Each path below is one point turned by a fixed rotation once a step. After each direction that follows a path, write how fast that rotation turns it, in degrees each step (0 if it stays still).
Each turn is a multiple of 5 degrees from 10 to 175, or 0.
Each row of a path follows its step; steps can be skipped.
path 1
step 4: .12 .03 .03 .23 .11 .30 -.03 -.20 .02 .09 -.27 .02 .22 .05 -.12 -.07 .18
 -.17 .29 -.36 .09 .02 .16 .10 -.02 -.08 .02 -.33 -.01 .20 .13 .26 -.08
 -.18 -.15 .14 -.12 -.18 -.37 .03 -.04 .15 .38 .07 -.32 -.03 -.50 .06
 .06 .29 -.22
step 6: .02 .18 -.11 -.28 .01 -.50 -.16 -.07 .46 -.20 .06 .19 -.10 .14 .09 -.08
 -.10 .23 .33 .03 .08 .07 -.30 -.11 -.08 -.17 .19 -.16 -.18 -.37 .09 .01
 .19 .15 .12 .25 .21 -.20 .17 .05 .06 -.02 .15 .05 .05 -.34 -.22 -.37
 -.23 -.02 .04
step 9: -.03 .43 .04 -.17 -.30 -.08 .15 .07 -.02 .45 -.07 -.05 -.12 -.13 .14 .18
 .00 .09 .41 -.08 .14 .02 -.09 -.46 .16 -.32 -.03 -.11 -.08 -.33 .15 .11
 .01 .20 -.22 .23 .00 -.04 -.03 -.09 .17 .16 .02 -.05 -.31 .27 -.19 -.12
 .20 -.28 .09
step 12: .25 .07 -.09 .04 .23 -.03 -.03 -.13 -.24 .39 .15 -.15 .42 -.17 -.03 .18
 .03 .23 .32 .21 -.26 -.13 .08 -.01 .09 -.04 .07 -.04 .02 .01 .33 .46
 -.09 .28 -.09 -.36 .07 -.09 -.31 .08 -.06 .06 .31 .19 -.30 .14 .07 -.09
 .00 .03 .08
step 13: -.20 .32 .21 .26 -.01 .00 .10 .06 .09 -.14 -.40 -.12 .24 -.31 -.26 .09
 .05 -.04 .06 -.33 -.13 -.10 .00 .17 .09 -.09 .17 -.10 -.12 -.10 .00
 -.05 .19 -.27 -.13 -.30 -.39 -.06 .49 -.09 .29 -.11 .31 -.01 .19 .18
 -.02 -.23 -.06 -.19 -.01
step 15: .02 -.01 .20 -.15 .34 .04 .01 -.26 -.52 -.24 .15 -.03 .10 -.21 .22 .05
 .08 .43 .14 .08 .20 -.06 -.12 -.23 -.17 .16 .18 -.16 -.13 .07 .08 -.10
 .23 .34 -.11 -.19 -.10 .13 -.17 .14 -.06 .03 -.02 .19 .12 -.27 -.15 .20
 -.48 .08 .06
step 17: -.03 .18 .08 .15 .08 .10 -.06 .37 -.15 -.02 -.26 .02 .10 -.03 -.17 .16
 .04 -.02 -.16 -.40 .31 -.06 .07 -.25 .17 -.19 -.13 -.05 -.10 .06 .38
 .36 -.20 -.16 -.21 .41 .26 .04 .15 .11 -.11 -.05 .05 .00 -.43 -.07 -.10
 -.16 -.08 .16 .36
step 18: .05 .35 .21 -.22 .07 .06 .42 .03 -.46 -.28 .12 .19 -.30 .02 -.17 .05 .01
 -.04 .12 -.23 .00 .39 -.28 -.05 -.09 -.05 .05 -.16 .20 .20 -.35 .17 .16
 .13 -.33 -.09 -.18 -.05 -.03 .08 -.06 -.16 -.10 .10 .06 -.06 .23 .11
 .12 -.32 .06
Speeds:
-.06 .01 -.03 .02 -.01 .13 .07 -.01 .03 .02 .03 .07 -.03 .01 -.02 .04
 .01 -.09 .00 -.01 -.09 .09 .06 -.06 .02 .05 -.03 -.04 .05 .02 -.07 .02
 -.04 .00 -.02 -.07 .07 -.08 -.04 .16 -.01 .04 .04 -.04 -.06 .05 .03
 -.06 .05 -.02 .08
45
.01 .00 -.09 .05 .03 -.03 .04 .00 .06 -.01 .07 -.06 .10 .01 .02 .01 .12
 .01 -.08 -.02 -.02 .07 -.04 .05 .01 -.02 -.03 .03 -.04 -.06 .04 .08
 -.02 -.01 -.12 -.03 .00 -.06 .06 -.04 -.07 .00 -.01 -.04 -.01 -.15 .09
 .03 .03 -.08 .05
70
.03 .03 .00 -.02 .01 .03 .01 .04 -.03 -.03 -.09 -.14 -.09 .06 -.08 .01
 .01 .01 -.02 .11 .01 -.02 .07 -.01 .06 .02 .00 .03 .02 -.14 .03 .03 .00
 .06 -.05 -.08 -.02 -.01 -.11 -.02 .03 .06 .03 -.11 .07 -.04 -.05 -.04
 -.01 .02 -.02
100
.03 -.02 -.02 -.04 -.04 .00 .01 -.12 .15 .04 -.06 .01 -.12 .01 -.01 .00
 .10 .02 .03 -.03 .05 -.04 -.14 .05 .01 -.01 -.04 .05 .05 -.11 .03 .03
 -.01 -.08 .00 .01 .07 .06 -.02 .06 -.02 .05 .03 .06 -.03 .05 -.02 .00
 .04 .04 .02
140
.08 .09 .00 -.01 .02 -.07 -.05 -.01 -.05 .03 -.01 .07 .02 -.04 -.06 -.01
 .05 .02 .07 -.09 -.05 .10 -.07 -.14 -.03 .05 .01 -.02 -.09 -.07 .07 .00
 -.04 .08 .03 .01 .01 -.03 -.12 .01 .01 .02 -.02 -.03 -.05 -.01 .05 .07
 .01 .10 -.03
130
.00 .02 -.01 .01 -.02 .00 -.01 -.08 -.02 -.04 -.08 .05 -.01 .03 .05 .04
 -.06 .03 -.02 .03 -.01 -.03 .06 .00 .04 -.09 .02 -.04 -.02 -.04 .07 .04
 -.02 -.08 .03 -.03 -.04 -.10 -.04 .07 -.09 -.12 .06 .05 .04 .00 .11 .02
 .11 .00 -.14
45
-.07 .06 .01 .02 -.03 -.18 .07 .10 .00 -.05 -.06 .07 -.10 -.03 .01 .00
 -.01 -.05 -.07 .00 -.02 .01 -.10 .04 .00 -.03 -.08 -.06 .05 .01 .06 .00
 .04 .06 -.04 .00 -.01 -.10 .00 .05 .01 -.01 -.11 .03 .05 .00 -.03 -.07
 -.02 .00 .03
90
path 2
step 0: .01 -.01 -.02 -.02 -.09 -.14 -.05 -.37 -.04 .14 -.39 .04 -.06 -.32 .03
 -.04 .39 .20 -.31 .10 .08 .36 -.09 -.20 -.17 .36 .18 .12 -.19 .21 .08
 .06 -.42 .02 -.20 -.06 .20 -.03 -.04 -.09 -.27 .07 .14 .25 .23 -.15 .00
 -.42 .04 -.08 .16
step 1: .27 .13 .05 .06 -.07 .07 -.18 .18 .04 .03 -.08 .35 -.21 -.14 -.25 .26
 .01 .12 -.11 -.02 .38 -.07 -.40 -.30 .04 .24 -.42 .10 .00 .00 .06 .04
 -.20 -.05 -.48 .04 -.32 .06 .18 -.13 -.20 .02 -.18 .17 .07 .05 -.04
 -.34 -.01 -.33 .10
step 3: .05 .05 -.43 .07 .27 .05 -.15 -.09 -.28 -.20 -.13 .17 -.23 -.18 .00 .17
 -.02 -.04 -.20 .19 .00 .27 .18 -.10 .18 .56 .12 .10 -.47 .28 .04 -.01
 -.21 .07 .05 .10 -.03 -.23 .02 -.23 -.27 .18 .04 .09 .22 -.05 .05 -.24
 -.05 .11 .26
step 8: -.18 -.12 .13 -.02 .29 -.01 -.18 -.51 -.23 -.14 .04 .24 -.06 .07 .07
 -.04 .13 .03 -.14 .13 .18 .23 .18 -.34 -.08 .09 -.05 .09 -.09 .00 -.27
 .08 -.19 -.07 -.05 -.12 .22 -.25 -.44 -.28 -.04 .27 -.21 .36 .24 -.04
 -.06 -.02 .10 -.35 .28
step 11: .09 -.23 .02 -.12 .27 -.06 -.45 -.04 -.03 -.07 .09 .09 -.08 .03 .12 .09
 -.15 .18 -.10 .06 .08 .56 .26 -.21 .25 -.06 -.31 .29 -.21 .22 .03 -.15
 -.06 .10 -.03 .13 .02 -.28 -.19 -.38 .04 .28 -.07 .34 .13 -.01 -.20 .18
 -.14 .02 .29
step 14: .01 .10 .25 -.07 .20 -.03 -.14 .02 .04 .01 .03 -.09 .07 -.42 -.10 -.30
 -.18 .35 -.04 .07 .07 .47 -.01 -.20 -.01 -.06 -.38 .20 -.33 .02 .29
 -.04 -.20 .19 -.15 .25 -.19 -.02 -.05 -.08 .20 .49 -.07 .16 .26 .02
 -.04 .08 .13 -.34 .02
step 18: .19 -.06 .10 .02 -.04 -.20 -.13 -.17 -.13 .00 -.35 -.24 -.23 -.22 .06
 .12 .02 -.06 -.62 -.09 .18 -.02 -.29 -.34 .16 .05 .12 -.12 .00 .15 .32
 .27 -.28 -.09 -.30 .13 -.15 -.20 .00 -.13 -.03 .18 .19 .03 .05 -.30
 -.27 -.30 -.15 -.04 -.08
step 20: -.20 -.13 -.17 -.12 .19 -.29 -.22 .09 -.02 -.28 .04 -.11 .00 .00 .24
 -.13 .09 .15 -.15 .24 .00 .00 .07 -.32 .14 .71 -.35 .22 -.01 .21 .31
 -.11 .19 .07 -.13 .09 .15 -.12 -.18 .08 .11 .04 .01 .14 .16 -.19 .03
 -.26 .01 -.34 .00
Speeds:
-.06 -.09 -.04 .03 -.03 -.03 -.08 -.06 -.03 .00 .09 -.13 -.02 -.05 .04
 -.07 -.12 .01 -.04 -.09 -.01 .01 .07 -.05 .03 .00 -.03 -.09 .06 -.07
 .01 .09 .04 .02 -.04 .08 -.01 .02 .01 -.03 .08 .07 -.02 -.05 .04 .02
 -.04 .01 .02 .00 .05
10
.01 -.10 .07 .06 .07 -.06 .04 -.04 .02 -.06 .02 -.04 .03 -.01 -.10 .04
 -.03 -.02 -.03 .07 -.01 .10 -.01 -.03 .04 -.02 -.02 .01 -.03 .02 .07
 .04 .00 .00 .04 -.10 -.03 -.02 -.12 .12 .10 -.05 .02 .00 .00 -.03 .08
 -.02 .07 .06 .09
120
-.06 .00 .01 -.04 -.03 .02 .01 .00 .07 -.04 .02 .08 -.01 -.04 .00 .09
 .00 .02 -.10 .02 -.01 -.05 -.05 -.02 .07 -.09 .00 -.02 .08 .01 -.10 .01
 .00 .00 -.11 -.01 .12 .04 -.05 .02 .05 -.04 -.09 .08 -.07 .08 -.05 -.02
 -.02 -.04 .11
100
-.03 .03 -.03 -.15 -.13 -.02 -.04 -.08 -.09 .08 -.02 .01 -.05 .03 .00
 .01 .03 -.06 .10 -.01 .02 -.03 .10 -.03 .00 .09 .05 .06 -.01 -.05 -.02
 -.01 -.09 .01 .02 -.05 .02 .05 -.10 .07 .06 -.02 .00 -.02 -.03 -.03 .01
 -.03 .03 -.03 .09
85
.04 .04 .04 .01 -.07 -.12 .03 -.01 .06 .04 -.07 -.03 .08 -.03 -.01 -.01
 .05 .05 -.03 .01 .00 -.01 .02 .04 -.04 .05 -.16 .05 .03 .02 .03 .08
 -.05 -.02 .03 .05 -.10 .03 -.01 -.08 .03 -.05 .02 -.01 -.12 .11 -.05
 .03 .00 -.02 .06
80
path 3
step 0: -.15 -.10 -.08 .03 -.18 .10 -.22 -.02 -.21 .07 -.04 .34 .07 -.19 .14 .04
 -.28 -.16 .22 .27 -.33 -.17 -.19 -.04 -.29 .01 -.21 .23 .02 .26 .14
 -.04 .02 -.26 -.14 .05 -.08 -.14 -.13 .23 -.06 .03 .07 -.06 .16 -.08
 -.11 -.40 -.07 .11 -.17
step 2: -.07 -.08 .03 .23 -.17 .00 .48 -.12 -.06 -.16 -.27 .14 .23 -.15 .13 -.15
 -.07 .15 -.20 .16 -.26 -.04 -.23 -.14 -.27 -.06 -.24 .15 .00 .23 .43
 -.07 .02 -.08 .02 .22 .18 .25 -.08 .09 -.04 .03 .04 -.04 -.10 .04 .13
 .02 -.03 -.03 -.11
step 8: .10 -.31 -.12 .09 -.13 .05 .20 -.37 -.07 -.02 -.18 -.10 -.02 .07 .11
 -.41 .05 -.02 -.07 -.06 -.02 .08 -.17 .02 .01 .03 -.20 -.04 -.10 .23
 -.16 .06 .14 -.17 .09 -.05 .12 -.35 -.19 .38 -.09 -.20 -.47 -.01 .05
 .14 -.12 -.12 -.06 -.11 .03
step 12: -.18 -.14 -.01 .04 -.25 .01 -.14 .00 .11 -.36 .13 -.09 .22 -.03 .11 -.10
 .02 -.03 -.03 -.21 -.18 -.07 -.15 -.03 -.26 -.07 -.14 -.05 .03 .09 -.41
 -.10 -.04 -.35 -.09 .26 -.06 -.11 -.15 .17 -.19 .35 -.10 -.14 -.01 .20
 -.15 -.30 -.18 -.23 -.01
step 14: .01 -.14 -.23 .39 -.33 -.02 .02 -.11 .17 -.09 -.27 -.13 .08 .12 -.12
 -.04 -.02 .09 -.04 -.20 -.48 -.02 -.36 .09 .04 .17 -.11 .10 -.11 .17
 -.14 -.08 -.05 -.14 -.07 .32 -.05 -.03 .04 .16 -.01 .20 .19 .27 .00 .07
 -.15 .10 .21 .16 -.04
step 19: -.30 .17 -.08 .17 -.27 .02 .24 -.04 -.04 -.10 -.26 .10 -.01 .11 -.13
 -.43 .07 -.18 .05 -.15 -.28 .05 -.13 -.25 .04 -.09 -.33 -.04 -.03 .13
 -.06 .13 -.06 .06 -.13 .21 .26 .03 -.01 .38 -.16 -.02 .01 .16 -.07 -.08
 -.02 -.11 .07 .30 -.20
step 20: -.27 -.27 -.24 .16 .00 -.25 .33 .09 .06 -.36 -.20 -.04 -.07 -.04 .10
 -.16 -.14 -.20 .02 .03 -.08 -.14 -.29 .11 .16 .03 -.20 .06 -.18 .10 .00
 -.04 .00 .02 .05 -.34 .24 .00 .09 .05 .24 -.02 -.01 -.09 .27 .26 -.19
 -.28 .16 -.12 -.05
step 21: -.17 -.12 -.01 -.18 .06 .17 .15 .19 .23 .15 -.08 .15 .14 .14 -.13 -.11
 -.18 .11 .06 .12 -.32 -.17 -.28 .05 -.26 -.16 -.21 .05 -.06 -.11 .14
 .10 -.23 -.06 -.03 -.12 .07 .18 -.03 -.02 -.16 -.18 -.07 .16 .17 -.12
 -.26 -.31 .32 .34 -.25
Speeds:
-.04 -.10 -.05 -.06 -.05 -.12 .04 -.04 .00 .00 -.10 .03 -.01 -.01 .07
 -.03 .08 .00 -.01 -.12 .03 .01 .04 -.02 -.03 .01 .07 .01 -.02 .03 .04
 .05 .02 .01 -.01 .03 -.05 .02 .03 -.03 -.14 .01 .03 .00 -.03 -.14 .03
 -.06 -.02 -.08 .05
65
.12 -.06 .00 -.09 .05 .02 .01 -.08 -.02 -.02 .06 -.01 .02 .05 -.01 -.02
 .04 -.01 .01 -.09 .05 .04 -.04 .11 -.06 -.01 .01 -.01 .05 .00 -.07 .02
 -.08 -.06 .06 .05 .04 -.08 -.07 -.07 .00 -.05 -.07 .01 -.01 .02 .13 .02
 .09 -.03 .04
20
.00 .05 -.12 -.03 -.09 -.05 -.01 -.03 -.09 .14 -.06 .02 -.04 -.05 -.02
 .05 .00 .01 .06 .05 -.09 .04 .05 .05 .04 .07 .00 -.05 .03 .09 .00 .09
 .05 .00 .03 .04 .06 -.01 -.04 .11 .01 -.01 -.03 .03 .02 .07 .08 .01 .03
 .01 .01
130
-.06 .04 .01 -.07 .03 -.02 -.17 .03 .01 -.01 .03 -.07 -.04 -.05 .05 .03
 -.06 .04 .04 .00 .04 -.02 .00 .09 -.02 .02 -.01 .08 .01 -.04 .00 -.01
 .01 -.04 .06 .05 .00 .09 -.09 .01 -.06 -.08 .03 -.02 -.01 -.02 .05 -.06
 -.13 .00 -.12
65
.00 -.04 -.07 -.10 -.03 .03 .00 .14 .04 .04 .00 .01 .07 .03 .02 .02 .03
 .14 .00 .02 -.05 .03 .00 -.08 -.01 -.11 -.06 -.09 -.03 .00 -.01 -.06
 -.07 .04 .03 -.04 .04 .10 -.04 -.01 -.03 -.03 -.06 -.09 .02 .00 .05 .07
 -.04 -.04 .07
130
.08 .04 .04 -.01 .08 -.07 .06 .03 -.05 -.07 -.09 -.03 -.10 .02 -.06 .05
 -.12 -.03 -.04 -.02 -.05 -.01 .02 -.04 -.01 .09 .03 .05 -.12 .03 -.01
 -.02 .05 -.02 -.03 -.09 .01 .04 -.11 -.04 -.03 .00 -.07 -.09 .00 .00
 .05 .03 -.01 .00 .06
155
.03 .00 -.09 .01 -.05 .01 -.07 -.05 .11 -.09 .04 -.04 -.06 -.09 -.08 .07
 .02 .05 -.11 -.04 -.04 .06 .04 .03 -.05 .03 .01 -.07 .03 .02 .01 .02
 .01 .01 -.03 .00 -.13 -.05 .04 -.01 .02 -.03 -.14 .00 -.02 -.01 -.05
 .01 -.08 .05 .02
20
